The same turns and mirrors carry the whole set onto itself, and each row onto the other rows of its family. Which rows share a family with each named row? Give them in list order.
These 40 rows form 5 families of 8 rows each.
zape: [ 15  -7  16 -30 -31 -15 -13  13  12  -3 -11   8  36  13  -5  -5   6 -19
  20]
Duga: [ 43   0  47   2 -22 -15 -13   2   5  20 -31 -14 -11  32  29  -5  15   5
  32]
bevu: [ 40 -20   8  37   0  12  -7 -34 -12   5 -55 -43  -2  -4  24  13  12  27
   0]
ter: [ 28   7  13   6  22  20  -5   5 -15  -7 -60 -14  34   8   6 -17  29 -18
  17]
bona: [ 54 -36  10   3 -11  25  -9  -8 -36   6 -15   1  16  11  -4  20  -6   1
  32]
bebor: [ 47  -3  36   6 -16 -16  -6   1   2  17 -29 -23  -6  43  26  -1  27  12
  38]
Zuso: [  3  25   7   4 -12 -31  -4 -15  28  -2 -43 -43  15  -1  16  -5  22   5
  -5]
Tera: [ 37  -6   0  40   9  12   2 -30 -18  13 -50 -48  -6   0  21  20   4  21
  -1]
Gakil: [  9  23   4  14 -19 -28   7 -21  32   5 -38 -36   7  -3  18 -17  19 -13
   1]
gub: [ 45 -31  17  -5  -6  25 -11  -8 -37  14 -28   3  18  11  -6  20 -16  12
  31]
rifef: [ 17   7  10 -31 -24 -18  -5  13   4  -1  -3   0  33  14 -13   3   4 -20
  27]
bive: [ 43   3  46   2 -17 -10 -12   5   3  13 -39 -16 -12  29  31  -4  24  11
  33]
dobi: [ 12  28  -1  15 -13 -32   0  -9  27   3 -44 -43   7  -8   9 -10  12  -1
  -7]
sez: [  8  -5 -21   7 -16  16   3 -28 -10 -14 -28 -18  32 -12 -16  13  -3 -10
 -25]
Zab: [  9   4  20 -19 -33 -11  -8   7   4 -16 -15  11  32  17  -6  -1   2 -27
  27]
Koli: [ 37 -14   5  32   9   5  -7 -31 -16  13 -52 -41 -16   0  26   0   3  25
  -5]
Resom: [  9  29   1  13 -15 -27  -1  -4  29   3 -48 -37  13   1  11 -16  15  -7
  -7]
mal: [ 21 -22   3  20 -45 -31 -11 -21  12  18  -9 -20  -6  -2   5  31 -12   6
   0]
fina: [ 40 -37  21  -2 -12  29 -11 -13 -35   7 -12   7  20  20   2  22   0   9
  27]
gofek: [ 12  -9 -18   1  -8  10  -5 -23 -11 -12 -29 -21  37 -34 -15  15 -11  -5
 -13]
Pozug: [  6 -11  -7   2 -12  11   0 -19 -13 -12 -32 -27  41 -18 -20  23  -8  -7
 -22]
sogi: [ 37 -17   4  29  14  10 -10 -36 -18  13 -48 -37 -10  -4  18   4   6  28
  -2]
kop: [ 30 -24   8  21 -43 -30 -15 -25  10  14  -9 -15  -7  -3  10  34 -12   9
   8]
sanam: [ 29 -19   6   8 -47 -29   0 -17   9   8 -12 -23  -8  -1   5  42 -15  16
   8]
Purip: [ 36  -3  38   7 -17 -12 -14  -2   0  21 -33 -18 -18  28  24  -7  13   9
  49]
dumer: [ 34 -10  -2  33   0  14  -4 -37 -15  21 -44 -48 -17   0  14   7   8  25
  -2]
Vovik: [ 25 -21   5   3 -42 -23  -7 -22   8  17   1 -26  -2   4   9  33 -20  20
   4]
Gidof: [ 37 -38  20   2  -8  29 -11 -16 -38  12 -10   3  10  14   3  25  -7   6
  25]
busef: [  8   5  15 -17 -35  -3  -3  13   9   1  -8   5  40  16 -13   9   3 -24
  20]
Guf: [ 27  12  17  -4  20  34   0   3 -20  -5 -49 -16  31  17   9 -23  18  -6
  17]
tif: [ 37 -30  14  -1 -14  33 -19 -10 -42   1 -24   1   9  18 -13  22  -8  10
  25]
lir: [  9 -13 -26  11  -7   9   2 -24 -13  -5 -19 -20  38 -18 -20  14 -11  -5
 -11]
vod: [ 30   8  11  -1  23  23 -11  -5 -17  -4 -46 -21  39  10   7 -26  32  -9
  16]
Rad: [ 22  13  12  -7  19  27   4   4 -19  -6 -50 -21  34  16   1 -23  25  -4
  12]
zadum: [ 10  17   2  15 -14 -29  -1 -10  30  -3 -31 -44  11   2  23  -6  27  -8
 -12]
ded: [ 26  18  10   5  13  26  -2  -1 -31  -3 -56 -20  23  11  10 -22  26 -16
  18]
gami: [ 48  -2  25   7  -9 -16 -10   2   7  22 -28 -14 -11  32  35  -5  17  10
  42]
vemik: [  2 -11 -26  14  -2  16   2 -22 -13  -7 -27 -21  33 -18 -15  13 -11  -3
 -15]
tuvuf: [ 20 -25   8   8 -45 -19 -11 -28  20  11  -5 -16  -8   4  -3  27 -15  11
   7]
pepa: [ 15   8  17 -15 -40 -13   0  17   9  -2  -9   0  37  16  -8   7   6 -25
  22]

Same family as bona: bevu, bebor, Zuso, rifef, gofek, sanam, vod
Same family as mal: Duga, Koli, Resom, Gidof, busef, Guf, vemik
Same family as Vovik: zape, ter, Tera, gub, Pozug, zadum, gami
Same family as lir: bive, dobi, fina, sogi, kop, Rad, pepa

